Here are some numbered points:
array([  3, -18,   3,  39, -35,  63, -53,  72, -16,  46,  52, -31,  18,  -6,
       -76,   5,  44,   0, -71,  -4,  11, -71, -31, -57,   9,  -5,   2, -21,
        57,  33, -27,  22, -16,  26, -64, -18]) 0
array([ -16, -101,  -18,   37,  -13,  -88,  -54,  -22,  -24,  -12,   76,   79,
         10,   27,  -82,  -28,   44,    8,   -8,  -46,   33,  -39,  -22,   41,
        -20,  -23,   52,    7,   26,   35,   -3,   36,   65,   26,   -6,  -47]) 1
array([-36,  -6, -15, -10, -15,   7,  24,   4,  -4,  -8,   1,   6,  52,   6,
       -20, -14,   8,  11,  18,  -4,  12,   8,   6,  43,   1,  -1,  10,  29,
         3,  -6,  16,  21,   0,  -7,  -9, -21]) 2
array([ -1,   5,  11,  41,  61,  14, -31,  -2,  19,  38,  15,  55,  25, -51,
        20,  37,   2, -25,   5, -18, -72, -33,  46, -42,  10, -29,  -2,  -1,
       -41,  14,   2, -55,  36,  17, -22, -28]) 3
array([ -10,  -61,   58,   34,   73, -101,  -56,  -56,   20,  -12,   59,  123,
         39,  -22,  -15,  -26,   13,    0,    9,  -71,   -5,  -39,  -13,   24,
         -2,  -28,   33,   -6,  -47,   12,  -38,  -16,   73,   -9,   17,  -66]) 4
array([-45, -34, -10,   1,  24, -31,  14, -32,  -4, -30,  61,  77,  95,  16,
       -38, -62, -10,   4,  46, -44,  46,  15, -21, 127,   5,   7,  36,  48,
       -40,  14,   7,  20,  59, -25,  22, -58]) 5
array([-60,   4, -31, -19, -38,  28,  45,  22,  -7,  -5, -22, -13,  75,   1,
       -28,  -1,  24,  22,  22,  12,   6,  13,  31,  37,   4,  -7,   8,  44,
        20, -19,  35,  36, -19,   0, -33, -27]) 6
array([  59,   25,  -47,  122,  124,  125,  -25,   48,  -42,  104,   83,   42,
         18,  -58,   -8,   51,   -9, -126,   90,   60, -127,    7,   99,  -40,
          2,    7,  -12,    8,  -91,  105,   46,  -76,   74,   75,  -49,  -21]) 7
array([-13,   7,  31,  45,  68,  -5, -48,  -9,  41,  37,   2,  67,  24, -71,
        32,  52,  13, -14, -16, -35, -82, -60,  55, -77,  17, -48,   0, -10,
       -36,  -2, -11, -70,  34,  19, -32, -42]) 8
array([-44, -25, -37,  -7, -30,  -3,  13,   0, -12, -13,  14,  19,  53,  10,
       -32, -13,  16,  14,  10, -10,  19,   2,   9,  61,   1,  -6,  25,  37,
         7,   4,  28,  24,  16,   3, -16, -28]) 9
array([ -16, -103,   18,   41,   -4,  -87,  -67,  -12,  -20,   -9,  110,   86,
         38,   26, -106,  -58,   48,   12,  -13,  -64,   59,  -47,  -59,   54,
        -16,  -13,   53,   -5,   19,   43,  -33,   51,   68,   12,   -9,  -68]) 10
array([-27, -35,   4,  59,  41,  -9, -20,  19, -19,  44,  27,  65,  71, -27,
       -70,  28,  73, -14,  50,  -4, -62, -22,  74, -32, -10, -34,  26,  23,
         1,  25,  23,  13,  40,  51, -65, -74]) 11
array([  6,  -2, -16,  26,  15,  27, -21,  15,   1,  23,  26,  13,   6, -17,
         0,  14,  -3, -21, -12,  -2, -24, -22,  13, -12,   6,  -6,   1,   0,
       -13,  22,   5, -24,  21,  16, -17,  -6]) 12
New points follow, each followed by the numbers of its three nearest points above, nearest first.
array([  0, -69,  17,  41,  25, -71, -44, -16, -19,  -1,  60,  74,   9,   9,
       -59, -22,  35,  -5,  17, -30,   7, -20,  -7,  13, -14, -14,  33,  -5,
         1,  31, -12,  21,  56,  20,  -7, -44]) 1 10 4
array([-36,  -1, -25, -10, -21,  21,  24,   9,  -2,  -7,   0,  -1,  50,   3,
       -17, -10,   5,  10,   9,   2,  11,   6,   9,  43,   4,   0,   8,  29,
         2,  -4,  19,  15,  -2,  -5, -14, -18]) 2 9 6
array([-21,  31, -13,  27,  36,  60, -19,  16,  35,  37,  -3,  24,  42, -61,
        46,  49, -14, -21, -30, -16, -67, -48,  51, -37,  22, -31,  -5,  15,
       -40,  -1,  13, -74,  15,   8, -35, -21]) 3 8 12
array([-16,  -1,   8,   9,  21,  -2, -20, -11,  25,   0,  13,  37,  26, -28,
        16,   4,  -8,   0, -21, -32, -13, -31,   3,   3,  11, -15,   4,   6,
       -23,  -4,  -8, -31,  22,  -7,  -4, -19]) 12 3 2
array([ -81,   16,   43,   -7,   -3,   -5,  -74,   -5,  109,   23,  -62,   43,
         47, -110,   81,   94,   22,   58, -127,  -90,  -78, -127,   43, -127,
         43,  -97,   -4,   -6,   11,  -75,  -32, -101,  -14,  -11,  -69,  -45]) 8 3 12
array([ -28,   60,   -7,   34,   42,   96,  -54,   29,   73,   66,  -32,   17,
         32, -113,   94,  103,  -18,  -22,  -93,  -28, -121, -103,   76, -126,
         43,  -63,  -25,   -3,  -40,  -14,    5, -127,    3,   16,  -67,  -11]) 8 3 12
array([ -3, -10,  28,  32,  53, -24, -36, -15,  22,  19,  14,  61,  17, -38,
        13,  20,   9, -11,  -4, -30, -45, -35,  25, -33,   5, -28,   5,  -7,
       -30,   4, -12, -39,  35,   8, -10, -34]) 3 8 12
array([ -91,   58, -127,  -33, -127,  127,   63,  112,   -7,   21,   14, -123,
        112,   -4,    6,   16,  -63,  -16,  -88,   48,   30,  -18,   12,  127,
         40,   26,    3,  108,   18,   28,  104,  -23,  -34,   -5,  -73,   31]) 6 9 2
array([  1, -52, -19,  32,  -6, -32, -40,  -4, -15,   5,  44,  40,  -9,   9,
       -37,   0,  25,  -6, -15, -19,   8, -27,  -4,   4, -11, -13,  28,  -3,
        12,  29,   4,   8,  40,  24, -15, -19]) 12 1 9
array([-15, -17,  -8,   5,  -4,  -2,  -5,   1,  -2,   0,  18,  18,  27,   1,
       -17,  -9,   5,   2,  -1, -11,   6, -11,  -2,  20,   0,  -6,  12,  12,
        -1,   6,   4,   6,  14,   2,  -8, -18]) 2 9 12
array([-47, -63,  26,  16,  40, -85,  -9, -45,  -3, -26,  46, 111,  89,   7,
       -52, -48,  27,  19,  64, -52,  19,   1,  -1,  92,  -7, -15,  42,  34,
       -32,   4,  -5,  31,  60, -11,  11, -81]) 5 4 1
array([-22, -38,   4,  12,  37, -36, -15, -35,  12, -23,  73,  78,  59,   5,
       -18, -58, -24,  -4,  14, -55,  39,  -9, -40, 106,   3,   9,  26,  19,
       -51,  20, -13,   2,  62, -29,  33, -43]) 5 4 9
array([-16, -18,  13,  14,  21, -19, -32, -15,  24,   2,  22,  47,  24, -22,
         7,  -1,  -5,   5, -26, -42,  -6, -39,  -5,   5,   6, -17,  11,   2,
       -21,  -1, -14, -28,  28,  -6,  -2, -27]) 12 3 2
array([  13,   58,    2,  123,  127,  114,  -96,   37,   66,  127,    3,   79,
         12, -127,  102,  127,    0,  -85,  -48,  -10, -127, -125,  127, -127,
         36,  -86,  -29,  -17,  -88,   34,   13, -127,   65,   80, -106,  -40]) 8 3 7
